Each row is where one point has got to under a steady rotation. How many ticks took it there?
The counts run from 0 to 332.
[-2.84, 0.54, -2.10, -0.42, 2.03, -0.07, 0.99, 1.22, 1.32, 2.78, -0.48, -0.26, 2.76, -1.15, -1.91, -1.14, 1.14, -0.69, 1.40, -1.67, -1.04, 0.29, 0.44, -0.24, 2.14, 1.22, -1.15, -0.04, -0.95, -1.18, -0.69, 1.49, 0.47, 2.25, -0.43, 1.95, 1.29, -2.00, 2.08] | 92
[1.30, -1.27, -0.70, 1.76, 2.62, 0.28, 3.08, -0.53, -1.69, -0.74, -1.17, 0.13, 0.32, 1.55, 2.24, -1.31, -0.34, -0.54, -2.05, 0.32, -2.43, 0.17, -0.11, 2.91, -1.88, 0.40, 1.51, 2.31, 0.06, -1.09, -1.51, -0.56, -1.15, -1.03, 0.72, 2.50, 1.40, -0.37, 1.70] | 53
[1.49, 1.08, 1.39, -1.26, 2.07, -0.55, 2.75, -1.63, -0.58, -0.72, -1.79, 2.00, 2.70, 0.58, 0.09, -1.25, 0.98, 0.06, 0.57, -0.36, -1.15, -0.10, 0.39, 0.85, -1.39, 2.45, 0.50, 1.81, 0.16, -3.17, -3.12, 0.33, -1.16, 0.59, 1.67, 0.85, -0.50, -0.13, 2.12] | 243
[-1.91, 0.97, -2.32, -0.95, 1.48, 0.71, 2.11, 0.60, 0.70, 1.87, -1.69, -0.43, 2.91, -1.00, -1.00, -0.94, 0.09, -1.27, -1.16, -2.39, 1.30, 0.11, 0.88, 1.30, 1.52, -0.70, 0.06, 0.41, -0.31, -0.22, -1.11, 0.51, 1.45, 2.30, -2.03, 3.17, 0.95, -0.35, 2.56] | 27
[-2.80, 1.04, -1.86, 0.05, 2.82, -0.63, 0.89, 0.40, 0.32, 3.15, 0.28, 0.36, 2.84, -0.69, -1.17, -0.78, 1.58, -1.54, 2.47, 0.29, -1.76, 0.74, 1.00, -0.21, 0.46, 1.15, 0.10, -0.28, -0.13, 0.24, -1.75, 1.67, 0.88, 2.72, -0.98, 2.50, 0.85, -1.80, 0.58] | 90
[0.33, 3.59, -1.24, -0.02, 1.42, -0.75, 1.28, -2.04, -0.72, -1.26, -3.10, 1.11, 2.06, 0.91, 0.29, -1.21, 1.53, -0.59, 0.97, -0.12, -0.08, -0.81, -0.71, 2.42, -1.82, 0.88, -0.72, 0.67, 0.39, -0.39, -2.65, -0.64, -1.58, 1.28, 1.83, 1.66, 1.97, -0.56, 1.38] | 45
[-0.33, 1.83, -1.14, 0.43, 3.19, 0.19, -0.13, -0.84, -0.83, 0.27, -0.69, -0.01, 1.34, 1.37, -0.68, -0.66, 3.06, 0.08, 1.73, 0.58, -1.34, 1.42, -1.26, 1.54, -1.28, 2.69, -0.97, 0.05, 0.32, -0.43, -1.64, 1.04, -1.70, 0.39, 2.54, 1.65, 0.66, -3.43, -0.02] | 175
[0.45, 1.05, -2.09, 0.80, 1.76, 0.83, 1.33, 0.44, -0.57, -0.38, -3.40, -1.11, 0.91, -1.01, 0.82, -1.76, 1.07, -1.07, -1.45, -0.51, -1.65, -1.47, -1.72, 2.25, 0.17, -0.22, -0.10, 0.30, -0.30, -1.20, 0.34, -1.60, -3.29, 1.52, 0.66, 1.00, 3.01, -0.82, 2.09] | 41
[1.91, -1.81, -0.30, 0.25, 2.19, 0.07, 2.31, 1.30, -0.51, 0.22, -1.19, 0.40, 1.11, 1.65, 0.90, -1.11, -0.30, 0.04, -1.89, -0.93, -3.73, 0.04, -0.32, 1.72, 0.25, 1.38, 1.32, 2.26, -0.20, -3.07, -2.05, -0.09, -1.85, -0.73, -0.40, 2.09, 0.69, -0.10, 1.63] | 247
[1.43, 2.01, -0.69, -0.18, 2.68, 1.25, 1.80, -2.22, -1.70, -1.22, -2.01, 0.59, 1.52, 0.67, 0.80, -0.76, 1.58, -0.85, -0.89, -0.05, 1.31, 0.99, -0.87, 3.15, -3.00, 0.93, 0.59, 1.25, 1.01, 0.06, -2.13, 0.14, -0.09, 0.33, 1.61, 2.13, 0.09, -1.97, 0.87] | 306
[-0.59, -0.64, -1.15, -2.43, 0.47, 0.23, 3.33, 0.91, -1.42, 0.19, -2.20, 0.02, 1.97, 0.74, 0.05, -0.26, 0.54, -0.66, 0.69, -2.16, -3.38, 0.25, 2.25, 1.65, 0.07, 1.53, -0.06, 1.35, 0.65, -0.19, -2.07, 1.57, 0.88, 1.02, -0.36, 0.74, 0.69, -1.61, 2.79] | 59
[0.57, -1.87, -0.29, 0.22, 4.43, 0.49, 1.02, 1.43, 2.04, 2.56, 1.11, 0.95, 0.70, -0.17, -1.06, -1.61, -0.84, 0.00, -1.69, -0.24, -0.56, 1.07, 0.51, -0.20, 2.05, 1.00, 0.50, 1.55, 0.06, -2.47, -2.12, 0.65, 0.21, 0.06, -0.75, 2.59, 0.96, -1.68, 2.19] | 83
[1.52, 1.24, 0.29, -1.71, 2.10, 2.42, 2.39, -0.50, -1.58, 0.17, -2.13, 0.61, 2.87, -1.90, 0.98, -1.73, 0.74, -1.35, -1.31, -1.30, -0.91, 0.46, 0.11, 1.34, -1.61, 1.28, 1.46, 2.23, 0.47, -0.86, -1.99, 0.65, 0.56, 0.52, 0.21, 1.10, -0.63, -1.56, 1.72] | 309
[0.01, -2.62, -2.11, -0.63, 1.38, -0.14, 2.58, 0.80, -0.16, -0.04, -1.72, -1.20, -0.32, 1.16, 0.15, -0.79, 0.21, 0.36, -0.56, -1.64, -2.67, 0.10, 1.36, 1.53, 1.20, 1.37, -1.63, 1.84, 0.58, -0.79, -0.44, 1.48, -0.46, -0.18, 1.48, 0.15, 2.17, -2.83, 3.30] | 62
[-1.39, 1.76, -1.37, -1.46, 1.49, 0.88, 3.24, -0.91, 0.52, 0.09, -1.85, 1.00, 2.30, -0.57, -0.70, -0.98, 0.06, -0.98, -0.07, -1.14, 0.83, 0.04, 1.30, 1.95, 0.67, -0.23, -0.77, 1.24, -1.01, 0.06, -2.01, 1.13, 1.99, 1.92, -1.20, 3.00, 0.99, 0.16, 3.16] | 222
[0.58, -0.23, -0.78, 0.52, 2.17, -0.55, 3.23, -0.99, -2.57, -0.02, -1.23, 0.23, 0.94, 2.02, 1.80, -0.44, 0.56, -1.36, -0.24, 1.02, -3.23, 0.29, 0.66, 2.80, -2.71, 0.54, 1.69, 1.59, 0.53, 0.59, -2.09, -0.06, -0.04, 0.07, -0.17, 2.51, 1.05, -0.86, 0.84] | 55
[-2.95, 1.12, -1.56, 0.68, 3.36, -0.83, 0.94, 0.35, -0.29, 3.33, 0.65, 0.55, 2.14, 0.14, -0.61, -0.97, 1.15, -1.77, 2.36, 1.21, -1.91, 0.91, 0.70, 0.33, -0.34, 0.84, 0.58, -0.37, 0.04, 0.83, -1.91, 1.06, 0.65, 2.19, -1.04, 2.99, 1.17, -2.04, 0.27] | 89
[0.42, 1.13, -0.09, -2.19, 3.68, 0.93, 1.64, -0.47, 0.25, 0.68, -1.04, 2.32, 0.80, -1.15, -0.73, -2.02, 0.35, -0.78, 0.81, 1.07, -0.15, 0.26, 2.02, -0.08, 0.19, 0.98, -0.49, 2.09, 1.03, 0.11, -2.85, 1.39, 1.59, 1.92, 0.53, 0.32, 1.29, -2.18, 2.96] | 145
[-1.87, -0.33, -2.44, 2.92, 3.67, -0.88, 0.87, -1.44, 1.54, 1.33, 0.33, -1.55, 1.07, 0.11, -0.77, -0.91, 1.49, -0.70, 0.27, 0.53, 1.14, 0.27, -1.13, 0.71, -0.54, 0.72, -1.34, -0.38, -0.67, -1.83, 0.62, 0.37, -1.54, 0.59, 2.71, 2.19, 1.85, -2.13, 1.29] | 97
[-0.73, -1.28, -1.52, 2.31, 4.88, -0.08, 0.66, 0.84, 0.45, 2.96, 1.79, 0.07, -0.14, 0.83, 0.14, -1.46, 0.19, -1.28, -0.45, 1.89, -1.73, 1.03, -0.13, 0.69, 0.17, 0.26, 1.12, 0.61, -0.07, -0.26, -1.37, 0.34, -0.51, 0.45, -0.83, 3.43, 1.92, -2.09, 0.18] | 86
[1.28, -0.93, -2.33, -1.05, 2.48, 0.16, 1.32, 1.59, 0.42, 0.57, -1.98, 0.09, -1.82, 1.49, -0.26, -0.73, -0.49, -0.52, -2.96, -0.21, -0.15, -0.42, 0.81, 2.32, 0.58, -0.89, 0.55, 1.11, 1.86, 0.46, -1.73, -0.42, -1.42, 1.42, -1.05, 1.16, 3.02, -1.89, 2.69] | 139
[-0.17, -0.40, -1.27, 0.16, 2.37, -1.02, 1.71, 0.37, -1.85, 0.75, -0.79, 0.50, 0.81, 3.71, 0.95, -0.18, 1.07, -0.35, 1.10, 0.28, -3.49, 1.03, 1.16, 2.51, -1.73, 1.62, 0.56, 1.02, 0.93, 0.81, -2.93, 0.45, -0.48, -0.10, -0.11, 2.58, 1.39, -1.87, 0.25] | 251
[0.81, -0.56, -0.62, -0.12, 2.12, -1.98, 2.74, -2.51, -0.61, 0.69, -1.07, -0.13, 0.98, 0.73, 1.17, -0.06, 0.16, -1.43, -0.86, 0.63, 1.24, -1.05, 1.83, 1.41, -4.07, 0.18, 2.07, 0.97, 2.04, -0.22, -2.04, -0.29, 0.22, 1.33, 1.87, 0.57, 0.99, -1.26, 2.10] | 132
[-1.08, 1.86, -0.94, -0.24, 3.03, 1.13, 2.55, -2.32, -1.22, 0.42, -1.22, -0.10, 2.03, -2.59, 0.11, -1.06, 2.28, -2.40, 0.08, 1.25, 1.16, -0.22, -0.11, 1.04, -1.91, 0.42, 0.56, 0.13, -0.13, -0.13, -0.26, 0.73, 0.62, 2.40, 1.08, 1.17, 0.31, -2.31, 2.15] | 35
[-0.41, -0.62, -1.34, -0.75, 2.81, -0.41, 1.31, -0.74, -1.06, 3.04, 0.29, -1.24, 1.95, -0.63, 0.18, 0.04, 1.36, -2.32, -0.70, -0.26, 0.77, 0.74, 1.24, 0.46, -3.00, 0.76, 2.53, 0.07, 2.54, 0.93, -1.41, 1.00, 0.73, 1.53, 0.70, 1.38, -0.34, -3.22, 0.57] | 198
[-1.08, 0.65, -1.53, -0.50, 0.80, -1.93, 1.05, -0.94, 0.02, 2.35, -1.31, -0.60, 4.75, 2.14, -0.27, 0.03, 0.85, -0.40, 1.15, -2.98, -0.81, 0.52, 1.36, 1.01, -1.60, 1.74, 1.22, 0.12, 1.35, -0.32, -2.73, 0.51, -0.01, 0.27, 0.97, 2.42, 0.14, -0.19, 0.07] | 188
[-0.94, 1.53, -1.95, -0.66, 0.55, -0.79, 1.18, -0.71, -1.63, 1.41, -2.77, -0.91, 3.86, -0.52, 1.46, -1.26, 1.05, -1.89, 1.59, -1.40, -2.12, -0.29, 1.05, 1.40, -2.82, 0.39, 0.84, 1.05, 1.30, 1.81, -1.38, 0.19, 0.62, 1.22, 1.85, 0.94, 1.84, -1.51, 0.84] | 122
[0.10, -2.11, -2.56, -0.13, 1.52, 0.01, 1.58, 0.36, 1.39, 1.77, -0.78, -1.82, 2.40, 1.27, -0.27, -0.47, -0.33, 0.47, -2.09, -3.96, 0.94, 0.99, 0.75, 1.46, 0.34, 0.99, 0.36, 1.11, 1.14, -1.66, -1.11, 1.05, 0.37, -1.23, 1.27, 2.24, 0.59, -1.77, 1.92] | 192
[-0.25, -1.69, -1.26, 1.97, 4.88, 0.09, 0.59, 1.37, 1.19, 2.71, 1.47, 0.05, -0.22, 0.60, -0.30, -1.74, -0.39, -0.61, -1.28, 1.07, -1.29, 1.15, -0.12, 0.53, 0.74, 0.47, 0.75, 1.07, -0.40, -1.08, -1.27, 0.29, -0.39, -0.01, -0.91, 3.16, 1.73, -2.06, 0.88] | 85
[1.96, -0.44, 0.14, -0.39, 1.67, 1.04, 3.00, -0.51, 0.12, -0.96, -2.52, 0.77, 2.13, 0.02, 0.86, -2.21, -0.52, 0.08, -2.18, -1.87, -1.19, -0.25, -0.27, 1.74, 0.17, 1.02, 0.35, 2.75, -0.43, -3.10, -1.66, -0.12, -0.47, -0.88, 0.82, 1.58, 0.53, 0.37, 2.94] | 50
[0.61, -1.92, -0.41, -1.82, 2.03, -2.14, 1.59, 1.09, 0.63, 2.31, -1.12, 0.07, 1.16, -0.45, -0.79, -0.53, 0.33, -0.50, -0.65, -1.05, -2.23, -1.51, 1.73, -1.05, 0.65, 1.69, 1.36, 0.75, 1.40, -3.07, -1.97, 0.03, -1.96, 2.14, 0.36, -1.26, 1.47, -1.56, 3.11] | 71
[-0.41, 0.92, -0.84, -1.63, 1.13, 0.67, 2.75, 0.45, -0.92, -0.45, -3.13, -0.06, 1.81, -1.65, -0.28, -0.91, 1.90, -1.18, 0.02, -0.87, -2.69, -1.90, -0.24, 0.68, 0.92, 1.23, -0.36, 0.60, -0.52, -2.34, -0.29, 0.17, -1.94, 3.07, -0.31, -0.07, 1.51, -1.00, 3.15] | 234
[-0.40, 2.03, -1.62, -0.84, 2.63, -1.59, -1.62, -0.60, 1.58, 2.94, -0.98, 0.44, 2.84, 0.16, -0.82, -1.46, 0.91, -0.68, 1.51, -0.77, 1.22, 0.13, 0.67, -0.14, -1.15, 1.18, 0.01, 0.33, 2.21, 0.76, -2.80, 0.12, -0.33, 1.71, 2.03, 0.90, 2.17, -2.33, 0.40] | 13
